(in the rows, 128 means zero)
The rows below fall into families. The same turns and mirrors carry the whole set onto itself and the rows of a family onto each other. For each named row, which other rows are in its family? Write them in the order they are listed.
These 16 rows form 4 families of 4 rows each.
boba: [145 140 117  78 131 125 154 119 134 114 133 145 101 144 127 131 159  86
 149 117 128 138 155 128]
Monan: [125 152 108 169 132 133 120 148 128 126 150 134 159 173 132 117 134 161
 119 130 117 138  94 116]
ded: [148 129 127  84 121 144 169 122 149 130 119 139 107 150 120 124 158 102
 138 119 123 141 157 104]
fud: [126 106 132 119 167 138 157 144 121 178 124 157 117 137 132 127 160 117
 119 133 112 117  97 139]
ves: [153 174  95 103 130 116  93 156 116 114 144 114  99 137  93 128 109 129
 134 130 111 148 147 125]
Pusu: [111 156 111 153 124 117 133 155 124 129 164 136 146 166 130  92  89 152
 108 133 122 137 123 103]
Lek: [112 112 127 102 174 145 158 141 125 179 128 149 124 143 139 103 120 128
 106 121 136 109 126 146]
mig: [162 119 123 110 145 129 160 135 137 130 116 152  83 145 114 146 164  90
 136 113 108 137 127 126]
tol: [145 175  95 119 137 117  93 141 116 117 150 122 101 135  82 148 115 132
 143 121 114 155 124 104]
gegeb: [128 155 114 173 137 121 137 132 114 145 151 124 150 171 127 111 115 171
 113 115 121 119 104 123]
Dav: [161 160 102 132 138 121  90 162 112 128 151 134  96 148  78 133 117 147
 127 115 100 152 137 111]
zel: [135 176 114 110 111 114 101 155 122 120 148 129 109 148  92 111 107 149
 132 139 119 153 147  89]
bunar: [125 162 114 152 137 137 136 142 111 130 144 133 161 181 139  94 107 156
 116 129 129 118 104 131]
zudes: [102 107 128 121 165 141 160 131 118 183 141 151 117 131 121 116 122 129
 121 112 128 110 103 146]
pefi: [114 102 120  92 160 134 160 148 124 184 156 160 127 133 127 104 124 108
 110 121 123 122 119 130]
vos: [146 127 120  94 131 124 164 113 130 110 128 130  94 141 111 158 161 107
 150 116 124 133 145 111]

Same family as boba: Lek, tol, gegeb
Same family as Pusu: fud, mig, zel
Same family as ves: bunar, zudes, vos

The rows below fall into families. The same turns and mirrors carry the whole set onto itself and the rows of a family onto each other. For each named row, which other rows are in its family? Write them in the order they are listed.
These 27 rows form 9 families of 3 rows each.
digeg: [153  87 124 139 156 126 170 147 113 140 157 165 141]
Fozon: [144 126 137  95 138 125 143 130 158 145 111 118  82]
gepav: [165 115 132 120 141 111 137 132 173 112 128 151  96]
kimor: [137  88 115 145 132 112 154 117 121 122 112 162 152]
rima: [157 119 140  99 160 124 148 129 146 120 174 127  94]
kora: [105 109 118 118 149 139 144 133 107 154  91 131 127]
volap: [141 100 152 155 156  88 161 130 164 133 148 140 104]
bis: [115 119 118 121 160 134 113 123 120 109 101 114 111]
Komen: [109 115 146 153 141 130 123 159 111 165 138 143 125]
dazo: [173 106 163 100 145 120 173 130 126 131 113 126 100]
Vak: [140 122 160 140 116 114 126 138 129 156 141 102  95]
ridi: [135 111 152 104 179 145 153 153 106 135 102 141 110]
Vafus: [119 120 158 128 118 108 139 121 137 153 171 153 129]
kib: [160 131 133 150 137 122 176 130 148 127 128 173 132]
tabas: [107 115 147 145 179 109 132 131 140 127 133 107  92]
tonuf: [103  91 139 164 161  98 158 117 119 134 133 131 137]
zoriv: [132 103 154  92 154 125 176 112 110 128 127 159 139]
taget: [109 105 137 125 155 157 137 129  87 143 129 123 130]
kod: [160 127 106 124 146  86 123 138 141 133 147 117 140]
Raduv: [144 124 100 128 154  91 122 140 130 135 147 132 156]
fop: [150 128 101 131 159  97 113 151 128 135 136 114 140]
fof: [158 121 156 108 149 144 136 142 146 138 146 117  79]
Rubi: [157  91 146 130 124 126 174 122 128 148 156 163 137]
Bobog: [134 102 124 127 161 138 142 132  86 129 134  91 115]
gosun: [123 132 123 152 146 138 157 116  98 123 101 125 139]
tup: [139 102 129 112 124 112 175 120 148 154 124 172 134]
Musas: [140 160 138 121 155 136 142 121 149 111 125 123  95]

Same family as gepav: kimor, bis
Same family as Bobog: digeg, rima
Same family as volap: tabas, tonuf
Same family as tup: Fozon, kora
Same family as gosun: kib, Musas

The rows below fall into families. The same turns and mirrors carry the whole set onto itself and the rows of a family onto each other. For each named row, which other rows are in its family? Write them in the order they are listed.
These 32 rows form 4 families of 8 rows each.
mam: [136 162 125 164 135 108 115 118]
kufe: [140 125 162 147 129 122 155 143]
Bavud: [182 140 131 118 138 153 120 129]
rodot: [136 125  88 158 124 104 111 124]
forim: [129  94 117 153 119 111 148 144]
vofil: [181 116 117 111 121 129 117 143]
seri: [124 131 150 165 130 112 151 135]
Fif: [135 101 127 163 121 161 145 156]
Mopi: [126 108 139 163 135 136 162 135]
babeb: [173 156 111 133 141 143 104 116]
Bor: [123 109 112 179 122 151 137 147]
deze: [172 119 124 133 122 172 120 153]
kebi: [160 132 165 129 129 130 146 145]
Potev: [172 162 140 129 133 126 111 127]
takot: [124 108 100 163 121 103 132 133]
nedu: [140 138  90 172 126 149 102 131]
dafa: [116 123 120 178 138 125 146 123]
rar: [157 134  88 140 125 112  99 124]
fogi: [157 168 127 146 135 115 106 119]
nifo: [149 107 150 139 134 148 160 143]
Gis: [173 135 109 137 125 168 103 143]
bur: [156 105 131 144 121 170 138 159]
tulan: [149 156 100 157 142 131 106 109]
pasaz: [147  90 129 133 118 121 150 152]
Deku: [169  99 129 116 119 130 137 152]
bel: [174 146 156 121 131 132 127 138]
taz: [124 125  98 182 125 147 120 136]
Bida: [173 120 147 121 135 155 143 141]
Dar: [126 143 104 175 141 124 123 112]
lukil: [176 130  99 121 123 122 101 132]
puzaf: [123 146 134 172 133 106 133 124]
fati: [160 142  95 153 127 159  95 134]

Same family as fogi: mam, kufe, seri, kebi, Potev, bel, puzaf
Same family as dafa: Bavud, Mopi, babeb, nifo, tulan, Bida, Dar
Same family as Fif: Bor, deze, nedu, Gis, bur, taz, fati
Same family as takot: rodot, forim, vofil, rar, pasaz, Deku, lukil

The rows below fall into families. The same turns and mirrors carry the whole set onto itself and the rows of a family onto each other. For each named row, which other rows are in its family? Write them in the order they are listed.
These 32 rows form 8 families of 4 rows each.
Kef: [122 147 144 125  97 146 134 124 125 137 159  98]
kevol: [129 151 118 141 120 159 119 100 159 142 155 100]
ruzo: [102 138 154 142 121 134 138 126 140 144 161 116]
Gebol: [145 118 120 124 161 106  94 135 123 110 103 114]
nili: [137  91 132 138 131 119  93 148 121  92 122 115]
mutib: [130 127  96 142 110 161 121 100 163 151 133 125]
dokad: [116 148 145 112 104 159 136 145 125 134 153 126]
let: [140 131 123 130 132 169 130  98 166 154 123 102]
zol: [127 149 105 129 112 166 136 112 169 143 136 124]
Fata: [139 119 108 125 146 112 105 129 124 135  87 143]
puli: [153 107  93 138 162 131 133 142 114 113 127 141]
Mobas: [160 148 132 141 114 163 125 104 137 131 145 151]
bilu: [120 134 142 127 109 162 154 123 143 157 146 117]
mun: [123 132 108 142 129 160 129  95 159 161 120 125]
kosum: [136  99 117 120 148 120 102 124 109 122  94 136]
pofe: [133  87 132 107 128 138 119 162 123 102 135 123]
tolo: [133 137 159 129 114 145 164 127 142 133 148 103]
pil: [164 113 108 127 158 117 116 117 121 125  96 109]
baf: [111 134 142 140 102 134 133 130 142 134 172 110]
zop: [138 104 135 132 118 125 132 147 108  83 116 102]
siki: [137 116 102 134 142 127 102 124 134 119  77 136]
dufol: [134 116 110 152 157 135 130 149 110  89 135 129]
Nev: [150 143 160 145 130 157 133 113 148 122 155 142]
Kozi: [130 109 141 126 125  98 111 160 129  99 131 121]
Debe: [138  97 122 122 121 127 116 157 117  95  97 124]
Manal: [153 155 105 140 116 157 129  94 148 140 128 102]
Sagu: [138 128 106 129 147 133 104 129 113 115  78 110]
foveb: [135 127 107 132 164 141  84 127 111 125 104 117]
Tos: [145  98 132 109 131 110 120 160 129 100 126 103]
Rosat: [144 145 116 130 145 170 106 114 172 145 134 113]
Mivu: [116 159 143 138 122 144 140 136 152 148 158 113]
kita: [126 105 135 137 121 114 106 156 140  83 124 120]

Same family as Tos: Kef, let, Sagu
Same family as zop: tolo, pil, Manal
Same family as dufol: puli, Mobas, Nev
Same family as Rosat: dokad, pofe, foveb
Same family as zol: nili, kosum, Mivu

The rows below fall into families. The same turns and mirrors carry the whole set onto itself and the rows of a family onto each other. For each named row, which other rows are in its family? Write them in the order they are listed.
These 36 rows form 6 families of 6 rows each.
Sof: [116 129 115 151 187 125 117 136 170 129 114 152 165 135 115 157 143 122
 174 105 150]
vek: [113 129 114 148  93 105 136 105 129 176 101 118 140 115 138 165 161 118
 156 135 132]
Mesut: [122 113  82 163 159 102 108 152 130 162  76 122 152 134 109 186 147  92
 159 134 148]
voro: [149 151 121 157 154 136 144  79 165 172 143 139 153 143 139 154 157 115
 155  85 142]
furas: [109 134  93 139 148  90 101 149 113 176  80 122 144 137 109 177 139  84
 154 145 154]
rebu: [144 137  97 141 165 106 143  77 134 164 155 150 142 103 151 149 156 105
 128  97 138]
Vad: [127 146 141 139 117 123 148  85 160 154 142 150 155 130 127 138 154 124
 152  98 142]
lev: [129 147 128 139 120  95 118 106 161 133 134 151 161 166  85 134 132  79
 132 100 158]
pof: [ 85 115 113 127 148 137 114  92 141 112 109 147 133 127 150 146 145 104
 165 106 148]
kob: [154 138 114 148  93 108 144  90 125 184 122 137 151 147 102 155 154  78
 119 106 150]
Kif: [153 111  84 155 133 114 131  87 121 145 108 139 137 142 109 165 164  38
 124 109 146]
sivim: [ 87 145 115 141 158 110  90 119 168 132 111 126 149 161 134 151 121 116
 171 109 154]
toned: [142 136 121 138 167 157 139 106 140 167 127 165 163 147 114 151 140 116
 144  73 172]
zes: [131 122 115 145 160 133 137  77 160 112 137 160 144 131 129 142 162  82
 152  92 140]
mebim: [108 104  90 153 140 116 124  99 134 130  94 126 128 109 149 170 170  86
 166 133 126]
feve: [111 138 112 139 155 119 132 125 128 185 101 129 143 105 144 173 160 129
 177 135 138]
Dotiz: [148 120  88 149 138 135 129 122 100 200  87 135 151 147 108 179 144  86
 128 102 170]
denad: [147 157 132 132 172 135 145 102 147 172 145 165 161 135 113 145 152 110
 152  90 157]
mife: [130 122 106 130 140 136 121  79 128 127 123 161 140 160 110 141 139  56
 123  82 167]
kez: [104 135  87 150 133  92  85 128 133 162  84 106 141 170 117 171 123  78
 146 125 159]
Sovad: [ 88 134  93 123 169  83  90 115 136 124 127 143 140 129 139 142 117  99
 134 112 157]
gekog: [145 153 113 132 165 106 114 125 134 164 124 157 162 167  77 150 130  65
 130  99 173]
runi: [167 141  93 167 129 118 139  87 130 202 116 119 146 151 122 175 158  78
 131 102 147]
sis: [128 135 100 165 137 121 133  98 143 187 106 108 139 123 158 178 163 121
 169 122 129]
fano: [155 131  81 147 151  96 140  83 114 182 140 140 138 108 141 161 157  82
 113 106 141]
tesot: [132 127  84 146 155  97 137  89 121 174 132 133 134  92 161 163 160 107
 134 118 131]
bora: [106 104  82 139 120 118 109 101 102 146  81 126 124 138 131 168 147  60
 136 123 153]
Podak: [115 129 102 148  97  76 107 126 131 156  93 119 146 152  97 162 138  73
 135 136 148]
razol: [127 151 108 143 150 107  96 109 155 146 121 137 155 190  98 147 116  73
 134  89 171]
nazub: [ 99 128  77 128 155  73  87 120 116 141 112 133 136 135 129 153 117  76
 120 120 160]
gez: [ 87 137 128 139 121  92 110 121 165 125 113 132 150 135 123 145 138 119
 168 128 139]
veso: [159 141  97 145 141 111 137 117 102 209 105 135 149 139 101 175 155  71
 129 118 158]
seke: [158 129  97 158 170 115 120 131 144 154 113 153 167 164  77 163 139  68
 132  94 167]
gunek: [ 96 150 129 127 180 113 110 134 158 140 120 151 157 134 121 147 136 123
 177 116 153]
fote: [111 138  90 123 166  82  93 108 130 132 134 150 144 146 118 139 114  74
 113  99 167]
zuf: [105 120 106 143 155 145 127 128 126 175  90 134 148 118 146 173 147 139
 170 114 153]

Same family as nazub: rebu, Sovad, fano, tesot, fote
Same family as veso: furas, feve, denad, gekog, gunek
Same family as mebim: pof, Kif, zes, mife, bora
Same family as Dotiz: Sof, Mesut, toned, seke, zuf

The rows below fall into families. The same turns and mirrors carry the whole set onto itself and the rows of a family onto each other. For each named row, which other rows are in its family? Write them in the order they are listed.
These 33 rows form 11 families of 3 rows each.
gid: [137 127 142 126  89 128  95 144 105 140 125 152 152 151 213 142]
Divak: [153 147 110 147 126 151 106 129 121 138 115 176 200 161 158 179]
biret: [133 163 128 121 119 114 117 153 119 132 110 180 189 127 177 172]
Rorif: [122 141 103 148 104 116 134 163 130 151 143 106 135 147 148 132]
num: [125 140  80 148 116 132 135 146 113 145 123 106 152 130 133 130]
ragod: [120 142 124 106 121 123 107 144  94 139 111 131 145  98 186 153]
vil: [122 164 149 121 101 162 132 156 105 121 117 128 140 108 156 147]
togu: [128 137 113 147  79 111 130 164 121 141 133 132 149 157 176 116]
Nani: [152 117 111 160  90 153 102 131 115 146 134 138 161 185 177 136]
zibuv: [131 162 135 158 105 119 140 134 144 166 105 119 179 142 124 132]
turel: [139 144 137 142  81 135 105 103 103 157 116 158 171 176 128 152]
bazur: [134 155 124 149 102 183 138 146 114 126 124 116 149 137 125 142]
Vuvik: [136 183 146 102 140 134  93 152 130 140 125 138 160 117 177 152]
gurof: [102 128 162 111 121 124 112 160 127 133 118 128 146 122 179 139]
bufu: [121 158 137 135  73 105 125 126 107 154 115 154 163 158 125 137]
Ninu: [133 104 149 135 132 177  86 123 125 140 122 129 161 162 167 157]
tuze: [125 153  97 170 134 118 141 130 144 139 132 162 142 133 167 160]
Mep: [154 142 152 153 119 159  99 100 131 168 101 135 189 156 149 161]
Posuf: [126 151 116 154 138 120 124 124 134 137 127 174 140 122 192 173]
Fezib: [142 146 147 131 110 197 109 129 101 125 118 133 149 131 156 163]
kobin: [149 118 101 139 130 175  88 109  97 147 118 127 160 142 164 164]
ges: [135 164  96 151 114 118 139 156 132 136 119 162 193 150 138 154]
Rutil: [138 141 103 172 141 141 120 111 137 141 131 170 146 143 177 174]
bol: [133 139 130 132 143 160  97  88 115 174 134 137 179 167 162 153]
piva: [136 184 108 136 134 136 121 158 148 145 136 116 165 142 130 129]
melub: [127 152 158 119  80 116 101 113  96 152 110 168 164 151 151 156]
fanok: [106 161 151 100 134 112 114 121 113 166 128 141 164 124 184 143]
mapa: [113 121 121 153 118 143 131 155 143 140 130 107 155 159 130 124]
Nom: [126 135 147 110 113 123  95 148 109 146 131 132 132 124 202 162]
puz: [129 162 174 121 112 115 112 128 126 161  94 141 175 116 173 153]
Tuve: [152 115 114 152 119 168  90 121 117 155 141 121 147 172 165 164]
bep: [160 163 122 133 147 176  82 124 135 147 132 131 174 157 152 158]
vuge: [110 159 109 140 129 120 141 124 131 171 139 118 170 155 133 121]

Same family as Nani: gid, togu
Same family as kobin: num, ragod
Same family as vuge: bol, fanok
Same family as Divak: biret, ges
Same family as melub: turel, bufu
Same family as Rorif: Nom, Tuve
Same family as mapa: gurof, Ninu
Same family as piva: Vuvik, bep

